A single turn carries every row of the set below to another of its rows. Some are shown first; where does it send the rows asked next?
Bok: [-0.26 -1.28  0.55  1.37 -0.11 -2.18  1.66 -0.23 -1.78  1.42  2.31 -0.45
 -1.47 -0.84 -1.02 -3.17  1.44  1.04  1.03 -1.34  1.45 -0.33 -2.15  0.69
 -2.62 -2.39 -0.51]
gim: [-0.40 -1.43  1.46  0.87 -0.41 -2.28  1.19 -0.34 -2.56  1.20  2.55  0.90
 -1.71 -2.08  0.14 -2.71  0.94  1.15 -0.75 -0.23 -0.24  0.35 -1.51  1.03
 -1.85 -2.83 -2.39]
Ped: [-0.21 -0.83  0.93  1.41 -0.96 -2.16  1.63 -0.32 -2.26  1.25  2.77 -0.37
 -1.37 -0.82 -0.07 -3.30  1.57  0.71  0.88 -1.35  1.61  0.30 -2.22  0.28
 -1.76 -2.28 -1.60]
vub: [ 0.57 -1.27  0.23  1.97  1.25 -0.10  2.09 -0.01  0.46 -0.25  2.67 -1.17
 -4.38 -0.47 -0.05 -0.22 -0.96 -1.80  0.94 -0.14  1.57 -1.62 -1.13 -0.57
  0.38 -2.94  1.01]
Pomig: [ 0.00 -0.35 -1.97  2.19  1.27  0.62  0.13 -1.71 -1.04 -0.63 -0.79  0.50
  0.58 -1.21 -1.18  2.20 -0.80  0.28 -0.60 -0.29  2.76 -0.79 -1.04 -1.30
  1.68  0.50  0.07]
nozu: [-0.04 -0.01 -1.29  1.98  0.59  0.70 -0.12 -1.74 -1.63 -0.83 -0.34  0.81
  0.75 -1.55 -0.12  2.26 -0.84 -0.02 -1.08 -0.06  2.53 -0.10 -1.16 -1.49
  2.64  0.47 -1.17]
ton: [-0.31 -1.88  0.58  1.03  0.57 -2.34  1.53 -0.24 -1.67  1.34  1.93  0.22
 -1.72 -1.46 -1.41 -2.82  1.03  1.44  0.17 -0.71  0.55 -0.58 -1.62  1.14
 -3.22 -2.52 -0.51]
Lupun: [ 0.36 -1.21  1.28  1.42  0.67 -0.07  1.61 -0.08 -0.36 -0.53  3.01 -0.08
 -4.63 -1.64  1.21  0.13 -1.20 -1.92 -0.51  0.69  0.08 -0.78 -0.76 -0.34
  1.32 -3.29 -1.01]
povon: [-0.40  0.15  1.00  2.29 -1.24 -0.34  1.26  1.23  0.63  1.18 -0.24  0.20
 -0.08 -1.50  1.33 -3.71  1.18 -0.53 -0.62  1.06 -1.97 -0.55  0.95  1.79
  2.86  1.39  0.18]
Gado: [ 0.07  0.02 -1.68  2.08  0.73  0.62  0.07 -1.84 -1.39 -0.74 -0.50  0.50
  0.76 -1.25 -0.64  2.13 -0.74 -0.03 -0.65 -0.34  2.97 -0.41 -1.33 -1.46
  2.28  0.52 -0.42]
vopen: [-0.29  0.39  0.66  2.34 -1.53 -0.24  1.43  1.31  0.65  1.27 -0.22 -0.29
  0.07 -1.03  1.30 -3.87  1.43 -0.66 -0.01  0.71 -1.22 -0.57  0.58  1.39
  2.92  1.62  0.53]
sinaf: [-0.24 -0.11  0.23  2.47 -0.63 -0.42  1.51  1.34  1.37  1.36 -0.77 -0.32
 -0.04 -0.94  0.19 -3.71  1.30 -0.28  0.19  0.59 -1.31 -1.32  0.89  1.77
  2.01  1.59  1.82]
mitu: [-0.06  1.05  0.14  0.92  0.67 -1.82 -0.06  2.67 -1.08  0.60  0.30  0.76
  3.64 -1.11  0.79  1.20 -0.95 -1.35  0.31 -0.24  0.73 -1.37  0.21  3.59
 -0.40  0.01 -0.67]
tob: [-0.28 -0.38  0.39  2.14 -0.37 -0.45  1.46  1.33  1.27  1.32 -0.87  0.03
 -0.18 -1.47  0.21 -3.43  1.06 -0.13 -0.51  1.12 -2.00 -1.29  1.10  1.99
  1.90  1.34  1.44]
rer: [ 0.01  1.08 -0.02  1.08  0.74 -1.75  0.01  2.67 -0.94  0.61  0.29  0.47
  3.70 -0.91  0.56  1.10 -0.85 -1.42  0.61 -0.48  1.07 -1.37  0.15  3.41
 -0.50  0.08 -0.50]
fele: [ 0.00  1.29  0.33  0.90  0.24 -1.77 -0.14  2.66 -1.35  0.59  0.63  0.54
  3.74 -0.93  1.23  1.05 -0.82 -1.60  0.40 -0.30  0.91 -0.94  0.11  3.22
  0.13  0.14 -1.16]
bip: [ 0.36 -0.64  1.00  1.70  0.09 -0.11  1.71 -0.03 -0.47 -0.50  3.43 -0.71
 -4.40 -0.90  1.35 -0.29 -0.82 -2.24  0.17  0.13  1.07 -0.62 -1.30 -0.91
  1.69 -3.11 -0.79]
Nota: [-0.39 -0.16  0.78  2.06 -0.71 -0.34  1.25  1.31  0.92  1.27 -0.61  0.35
 -0.17 -1.79  0.76 -3.38  0.99 -0.27 -0.83  1.27 -2.35 -0.83  1.22  2.04
  2.43  1.22  0.68]
vulov: [-0.31 -0.93  1.37  1.10 -1.12 -2.16  1.27 -0.33 -2.65  1.17  2.99  0.25
 -1.48 -1.43  0.39 -3.10  1.29  0.82 -0.02 -0.82  0.79  0.67 -1.96  0.40
 -1.44 -2.57 -2.45]
Beve: [-0.31 -1.88  1.08  0.79  0.45 -2.41  1.29 -0.31 -1.96  1.18  1.97  0.79
 -1.81 -2.11 -0.85 -2.58  0.85  1.42 -0.70 -0.16 -0.35 -0.30 -1.24  1.37
 -2.75 -2.87 -1.45]
fovaz: [ 0.46 -1.68  0.36  1.63  1.76 -0.20  1.83  0.03  0.50 -0.36  2.40 -0.60
 -4.60 -1.09 -0.31  0.13 -1.24 -1.55  0.11  0.31  0.67 -1.83 -0.71 -0.12
  0.00 -3.15  0.91]
sekol: [ 0.03  1.36  0.21  1.09  0.17 -1.74 -0.06  2.69 -1.18  0.47  0.67  0.38
  3.74 -0.82  1.06  1.06 -0.80 -1.59  0.70 -0.58  1.33 -1.02 -0.14  3.16
  0.01  0.23 -0.94]
rig: [ 0.32 -1.66  0.93  1.39  1.56 -0.20  1.56 -0.07  0.04 -0.51  2.54 -0.04
 -4.78 -1.78  0.37  0.32 -1.36 -1.55 -0.68  0.86 -0.17 -1.43 -0.43 -0.01
  0.47 -3.43 -0.10]
ran: [-0.29  0.31  0.32  2.56 -1.19 -0.35  1.65  1.28  1.01  1.36 -0.42 -0.61
  0.03 -0.80  0.77 -3.84  1.50 -0.55  0.45  0.41 -0.94 -0.84  0.61  1.47
  2.42  1.68  1.19]
pon: [-0.06 -0.58 -1.72  1.93  1.68  0.57 -0.04 -1.73 -1.04 -0.76 -0.95  0.85
  0.53 -1.76 -1.36  2.47 -1.01  0.44 -1.24  0.11  2.18 -0.95 -0.96 -0.95
  1.40  0.27  0.09]
gefil: [-0.16 -0.61 -1.40  1.74  1.37  0.59 -0.12 -1.79 -1.31 -0.84 -0.87  1.29
  0.43 -2.05 -0.82  2.65 -1.11  0.33 -1.75  0.38  1.71 -0.70 -0.72 -0.89
  1.87  0.13 -0.56]
mulem: [ 0.50 -0.77  0.57  1.91  0.33 -0.08  2.00 -0.07 -0.03 -0.36  3.20 -1.19
 -4.37 -0.37  0.75 -0.43 -0.71 -2.22  0.97 -0.25  1.83 -1.03 -1.45 -0.99
  1.24 -2.83  0.15]
Tenud: [ 0.05  1.26 -0.03  1.13  0.35 -1.76  0.05  2.68 -1.09  0.67  0.54  0.37
  3.83 -0.67  0.80  0.95 -0.74 -1.57  0.84 -0.51  1.34 -1.30 -0.04  3.18
 -0.19  0.26 -0.58]
rere: [-0.03  1.08  0.39  0.88  0.55 -1.76 -0.24  2.66 -1.25  0.57  0.48  0.72
  3.73 -1.26  1.01  1.19 -0.90 -1.52  0.19 -0.13  0.65 -1.17  0.16  3.46
 -0.01  0.05 -1.09]
pinud: [-0.08 -0.33 -1.21  1.87  0.86  0.61 -0.15 -1.84 -1.63 -0.86 -0.40  1.18
  0.56 -2.07 -0.31  2.49 -0.99  0.15 -1.73  0.27  1.89 -0.19 -0.84 -1.19
  2.42  0.15 -1.16]

tob turns into sinaf
gim turns into Beve
Where do these go?
mulem turns into bip
Gado turns into nozu
fele turns into rere

A single turn carries every row of the set below to another of its rows. Some are shown first; where does it send the rows asked next?
Y: [-0.58  0.47 -0.34 -2.30  3.03 -1.26  0.13 -1.20  0.25 -0.87  0.62 -1.03
 -1.75 -0.49  0.24]
T: [-0.84 -0.04 -2.20  0.40 -1.86 -0.42 -0.80 -0.87  0.02 -1.48 -1.78  1.76
 -0.19  1.34  1.30]
U: [ 0.08  0.66 -1.66  1.12 -2.62 -0.92 -0.27  0.82  0.30 -1.47  0.50  1.05
  0.12  1.69  1.70]
E: [-1.83  0.02  0.62  1.90  0.56  1.82  0.07  2.13  0.99 -0.45  1.53 -0.31
  0.50 -2.34 -1.70]
X: [-1.32 -1.56  0.95 -3.61  0.95  1.39  0.74  1.08  0.19 -0.53  1.90  0.08
  0.80 -0.38 -0.35]
Z: [-0.48 -0.97 -2.81 -0.88 -1.25  0.85 -1.62 -0.83  0.04 -2.01 -0.70  2.74
  0.33 -0.39  1.58]
Q: [-0.62  0.83 -0.16  1.04  1.76  0.45  0.01  0.92  0.69 -0.02  0.84  0.20
 -0.40 -1.98 -3.69]
A: [-0.19  0.18  0.76 -0.64  0.87 -0.29  1.44  1.19  1.97  0.26  1.01 -1.99
  0.73  0.65  2.61]
H: [ 0.69 -0.66 -2.17 -1.39 -2.25  0.39 -0.72  0.93 -0.17 -1.52  1.60  2.86
  1.10  0.63 -0.05]
R: [-1.16 -0.73 -0.63  0.19  3.51  1.11  0.47  1.92  1.09 -0.40 -1.08 -1.75
 -0.95  1.17 -1.48]
F: [ 0.84 -0.63 -2.49 -0.65 -1.98  0.38 -0.47  0.01  0.83 -0.64 -1.04  2.56
  1.52  1.13  0.99]
B: [-0.04  0.35 -2.87 -0.29 -0.80 -0.77 -1.71 -0.78 -0.60 -2.71  0.91  2.01
 -1.23 -0.20  1.08]
G: [ 0.25  1.17 -0.73  2.31  1.99  0.59 -0.09  1.26  2.06  0.02  1.28 -0.59
  0.28 -2.75 -0.98]
C: [ 0.28 -1.23 -1.31 -0.41  3.74  2.01  0.41  2.61  2.12  0.04 -0.15 -1.33
  0.57  0.15 -0.52]
V: [-1.82 -1.71 -0.90 -0.37  3.70  2.53 -0.29  2.17  0.99 -1.25 -0.08 -1.33
 -0.65 -0.51 -0.34]

Z turns into T
V turns into R
Where do these go?
Q turns into G
X turns into Y
B turns into U

A single turn carries every row of the set below to another of its rows. Some are shown first; where does it send the rows asked next?
Vef: [ 3.49 -0.14  0.45  0.57  0.12  0.97  2.14 -0.98 -0.36 -1.53  0.69 -1.00
  0.20  1.29 -1.03 -2.51  0.15 -1.57  0.97]
nofel: [ 1.92 -0.07  0.10  4.46  1.32 -0.25  1.03 -0.89 -0.21  0.78  1.48 -0.46
  0.02  1.26  0.39  0.10  0.57  0.61  0.95]
fepo: [-0.56 -0.25 -2.16 -0.42  0.08  0.12 -2.12  1.00 -0.06 -1.07 -1.86  1.73
 -0.51  0.60  0.63 -0.74 -0.70  0.70 -2.39]
deba: [ 3.84 -0.46  0.08  1.35 -1.06 -0.23  1.75 -1.49 -1.12 -0.14  2.12 -0.37
  0.14  0.76 -0.45 -0.89  0.14 -1.95 -0.09]
Lega: [-0.16  0.23  1.17 -0.41  2.74 -0.67 -0.77 -1.90 -1.05  0.37 -1.78  0.09
  0.49  0.00  0.92  0.75 -0.86 -2.94 -1.12]
nir: [-0.52  0.02 -1.90 -1.11 -0.57  1.91  0.11  1.88 -2.08 -0.40 -0.90 -0.01
 -0.68  1.41 -1.10 -0.19  1.07  0.38  1.51]
segok: [ 4.14  0.15  0.00  0.71  0.03  0.30  2.24 -1.11 -1.04 -0.62  1.52 -0.59
 -0.04  0.78 -0.38 -2.43  0.71 -1.08 -0.72]
mebi: [-1.21  0.34  0.59  1.46  0.01  0.87  0.68 -2.33  1.27 -1.84  2.30 -1.86
  1.23  0.73  1.17 -2.16  1.12  1.97 -0.31]
nibu: [-0.35 -0.31 -2.23 -0.45 -1.76  0.81 -0.28  1.38 -2.67  0.87  0.30  0.54
 -0.69  0.97 -0.60  1.28  1.00 -0.08  0.74]
Muvom: [-1.13 -0.81 -1.61 -0.24 -0.89 -0.27 -2.38  0.81  0.77 -0.85 -1.94  1.74
 -0.43  0.45  0.29  0.10 -1.55 -0.51 -0.81]
mera: [ 0.09  0.36  0.83 -0.26  2.96 -0.61 -0.81 -1.89 -1.62  0.45 -1.44  0.15
  0.52  0.13  1.12  0.77 -0.56 -2.54 -1.91]
banok: [-2.93 -1.25  1.41 -0.84 -0.08  0.85 -2.04 -0.13  0.34 -0.43 -0.69 -1.73
 -0.30  1.11 -2.11 -0.26  0.42  0.66  1.34]
lub: [ 1.58  0.05  0.49  3.97  2.01  0.55  1.26 -0.61  0.46 -0.16  0.44 -0.86
  0.08  1.66 -0.09 -0.95  0.40  0.64  2.05]
Ruzuk: [-0.90 -0.25 -1.24 -1.39 -0.59 -0.93 -3.42  0.68  0.15 -0.47  0.36  0.20
  0.81 -0.34 -0.50 -0.36 -0.93 -0.76 -2.81]
tisod: [ 0.09  0.61  0.87 -0.66  3.46 -0.32 -0.60 -1.69 -1.37  0.05 -1.94 -0.01
  0.42  0.18  1.04  0.04 -0.44 -2.22 -1.86]
guri: [-1.20 -0.05 -0.86 -1.90  0.25 -0.01 -3.16  1.10  0.77 -1.52 -0.72 -0.26
  0.87  0.10 -0.99 -1.52 -1.01 -0.57 -1.77]
dosen: [-2.21 -1.51  0.79  0.05 -1.91 -1.26 -1.26 -0.65  0.40  2.30 -0.31  0.67
 -1.62 -0.18 -0.13  0.95  0.61  0.61 -0.03]
tup: [ 3.31 -0.62  0.78  0.86 -1.10 -0.04  1.92 -1.28  0.13 -0.61  1.18 -0.60
  0.15  0.73 -0.90 -1.49 -0.34 -2.60  1.45]
pata: [-1.50 -0.15  0.78  1.85 -0.84  0.49  1.20 -2.42  2.27 -1.33  1.21 -0.79
  0.51  0.57  1.69 -1.68  0.52  1.36  1.08]
Fuzat: [-0.11  0.93 -1.17 -2.93 -0.89 -0.02 -0.03  1.83 -1.41  1.42  0.80 -0.46
 -0.36 -0.68 -0.89 -1.70  1.92  0.00 -0.72]
sadek: [ 1.90  1.00  1.48  1.88  2.02 -1.03  0.86 -0.56  1.04  1.15  2.36 -2.00
  0.77 -0.33 -0.37 -2.62  1.31  0.28 -0.14]
diled: [-0.23  0.35  1.12 -0.56  3.25 -0.13 -0.73 -1.70 -1.05 -0.17 -2.17 -0.11
  0.57  0.33  0.76  0.22 -0.75 -2.63 -1.02]
dar: [-0.88  0.26 -0.39 -2.90 -1.71 -0.25 -0.29  1.68 -0.36  1.38  0.43 -0.56
 -0.22 -0.74 -1.36 -1.06  1.03 -1.24  1.25]
Vipa: [-1.46 -0.22  0.76  1.96 -1.28 -0.04  0.27 -2.74  1.47 -0.90  3.01 -1.50
  1.27  0.44  1.27 -0.69  0.59  0.96  0.14]
gat: [ 1.37  0.45  1.93  2.09  1.11 -1.45  0.59 -0.77  1.75  1.39  2.32 -1.92
  0.92 -0.42 -0.66 -1.85  0.55 -0.84  1.23]
Gunep: [-1.70 -0.26  0.43 -1.08  1.02  0.78 -0.39  0.26  0.00  0.32 -1.88 -0.13
 -1.75  0.61 -0.29 -2.27  1.79  2.82 -1.07]
sir: [-0.85  0.16  0.08  2.15 -0.78  0.06  1.16 -2.55  1.22 -0.62  2.15 -0.47
  0.37  0.38  2.28 -1.43  1.19  2.10 -0.80]
fada: [-1.49 -0.61 -0.05 -0.15 -0.06 -0.04 -2.08 -0.46 -2.01  1.08  1.35 -0.91
 -0.61  0.57 -0.78  0.40  1.82  2.20 -2.77]

tup turns into deba
Gunep turns into banok
mera turns into tisod
Where do these go?
nir turns into dar
sadek turns into lub
Ruzuk turns into fepo
Vipa turns into sir

A single turn carries every row of the set below to another of its rows. Some are shown first; where does it send the rows asked next?
fevek: [ 1.70  0.61  0.12  3.43  1.81 -1.68 -0.94 -0.15 -0.58 -0.27 -0.62 -0.92
 -0.34 -0.22  0.73 -1.43 -0.26  0.62  0.04  0.56 -0.69 -1.20  1.50 -2.78]
Ragup: [-2.52  0.37  1.86 -0.25  1.32  0.07 -0.86  1.64  0.21  0.13 -0.95  1.24
  0.77  1.97 -2.34  0.79 -1.66 -0.27 -0.13  0.99 -1.60  1.04 -0.76 -0.84]
lada: [ 0.96  0.03  2.16  1.14 -1.26 -1.57 -0.56  2.60 -2.60  0.23  1.24  0.03
  1.54  0.54  2.17  0.55 -0.10 -0.28  0.77  2.23 -0.86 -0.23 -1.83  0.22]
buf: [-1.05 -0.59 -1.06 -0.52 -1.40  1.89  1.09 -2.17  0.12  0.07 -2.18  0.30
 -0.61  0.98  1.60 -0.21 -1.25 -1.33 -0.81 -2.43  0.81  0.71  0.90 -1.71]
Filud: [ 1.38 -0.09  2.39  0.94  0.44 -2.01 -0.63  2.06 -1.42 -1.19  2.33  0.29
  1.15  1.28  2.24 -0.15 -0.31 -0.34  1.41  1.97 -0.59 -0.11 -1.01  0.15]
zubo: [ 1.55 -1.65 -2.64 -0.59 -0.66  0.92  0.11  0.77 -0.39 -0.15  0.36 -2.22
  0.53 -1.45  2.53  0.78  1.36  1.25 -1.31 -0.65 -0.89 -1.16 -1.71 -0.57]
rofe: [ 1.42  0.27  0.17 -2.43  0.57 -2.05 -0.79  1.19  1.43  1.15 -1.42  1.01
  0.83  0.12 -1.68 -1.07 -2.10  0.68 -0.10  0.30  2.30 -0.65 -0.11  0.39]
Niv: [-1.06  0.19 -1.15 -1.13 -0.61  2.05  0.21 -2.59 -0.70 -0.63 -1.72  1.03
 -1.36  0.97  1.36 -0.67 -1.24 -0.46 -1.05 -2.17  0.01  1.64  0.44 -0.93]
sodel: [-1.48  0.59  2.54  1.03  0.88 -0.28  0.03  1.40  1.15  0.41 -0.55  1.00
  0.81  1.42 -1.90 -0.25 -1.88 -1.09  1.16  0.16 -2.33  1.18 -1.18 -0.76]
Gegi: [-1.84 -0.40 -1.33 -0.11 -0.69  1.07  0.77 -1.99 -0.54 -1.58 -2.31  0.45
 -0.97  0.44  0.89 -0.48 -1.25 -1.12 -1.70 -2.66  0.97  1.69 -0.06 -0.86]
sigol: [ 1.07 -0.18  1.25 -0.46 -0.08 -0.57  2.92  1.25 -0.62  1.34  0.53  0.48
 -0.66  0.77  1.43  0.84 -0.38 -2.07 -3.73  0.45 -0.66  0.21 -0.62 -2.05]
geze: [ 1.11 -1.39  0.96 -0.08  0.68 -0.74  1.65  1.91 -1.56  2.14  0.24  0.20
 -1.00 -0.19  1.61  0.11  1.08 -1.96 -3.65  0.45 -0.15 -0.05 -0.70 -1.17]
Sudaz: [-0.25 -1.58  1.17  1.99 -1.30  0.53  0.20 -1.39  1.01 -1.66  1.17  1.15
 -0.64 -2.17  1.51  1.42 -0.55 -1.02 -1.95 -0.46 -2.13  2.01  0.20 -1.46]
zoli: [-1.57  0.23  1.30 -2.05  0.01 -0.68  0.22 -0.92  0.15  2.27  0.08  2.36
  1.46 -2.31  0.46  1.85 -0.31  0.66 -0.74  0.36 -0.82  0.92 -2.40  1.19]
det: [-1.52 -2.53 -1.14  0.68 -0.77 -2.86 -2.19 -2.63 -0.34 -0.63  0.44  0.69
  1.72  1.48 -0.52  1.01 -0.59  0.96  1.07 -0.40  0.80  0.47 -1.34  0.37]
soten: [-1.25 -1.58  2.46  1.87 -1.93 -0.73 -0.26 -1.58  1.31 -0.99  0.88  0.23
 -0.66 -1.81  2.43  1.68 -0.08 -1.48 -1.08 -0.35 -1.25  1.33 -0.60 -1.09]
Zogi: [-1.55 -1.72 -0.63  0.13 -0.38 -2.77 -2.07 -2.65 -0.67 -1.87 -0.22  0.40
  2.67  0.16 -0.42  1.53 -0.83  1.22  0.58  0.03  1.53  0.85 -0.82  0.44]
ruzun: [ 1.61  0.68 -0.28  3.24  1.72 -1.26 -1.62  0.89 -1.02 -1.01 -1.21 -1.79
  0.38 -0.68  0.63 -1.32  0.42 -0.47  0.38  0.56 -0.37  0.02  1.30 -2.30]
kiluz: [ 1.83 -0.32  0.75 -2.43  0.76 -1.76 -1.46  1.63  0.31 -0.05 -1.32  0.55
 -0.05  0.29 -1.78 -1.33 -1.91  1.50 -1.27  0.71  1.74 -0.52 -0.56  0.76]
Vige: [ 1.94 -0.94 -3.37 -0.38 -0.42  0.43  1.35  0.45 -1.14 -0.84  0.12 -1.54
  1.34 -1.43  2.65  0.26  1.19  0.34 -1.56 -0.40 -0.36 -0.20 -1.42  0.02]
vugev: [-1.02 -2.19 -1.03  0.35 -1.80 -1.95 -2.44 -2.65  0.40 -0.35 -0.31  0.95
  2.19  0.63  0.33  2.06 -1.01  0.60  1.31  0.03  1.71  0.75 -0.78  0.05]
Buv: [-2.93 -0.44  0.81 -1.33 -0.50 -0.80  0.88 -1.02 -0.35  0.97  0.54  2.34
  0.72 -2.43  0.90  0.76  0.04  1.19  0.40 -0.32 -0.36  0.17 -2.80  1.17]
nikub: [ 2.46 -0.61 -2.69 -0.22 -1.03  0.90  0.61  1.21 -0.46  0.45  0.12 -1.44
  1.55 -1.25  3.23  1.06  0.22  0.83 -0.93 -0.51 -0.01 -1.50 -0.96 -0.65]
fud: [ 1.56  0.36  0.01  3.69  0.70 -1.29 -1.48  0.92  0.38  0.27 -1.70 -1.14
  0.63 -0.12  0.57 -1.13 -0.68 -0.05  0.76  0.98 -0.26 -1.37  1.70 -2.10]
nov: [ 1.38  0.15  0.46 -2.23  2.38 -1.97 -0.40  1.40  0.80 -0.41 -1.80  0.03
  0.61 -0.01 -1.83 -1.34 -1.23  0.86 -0.41  0.59  2.21 -0.21 -1.05  0.24]

zoli turns into sigol
Sudaz turns into Filud
Where do these go?
Gegi turns into ruzun
kiluz turns into Niv
rofe turns into buf

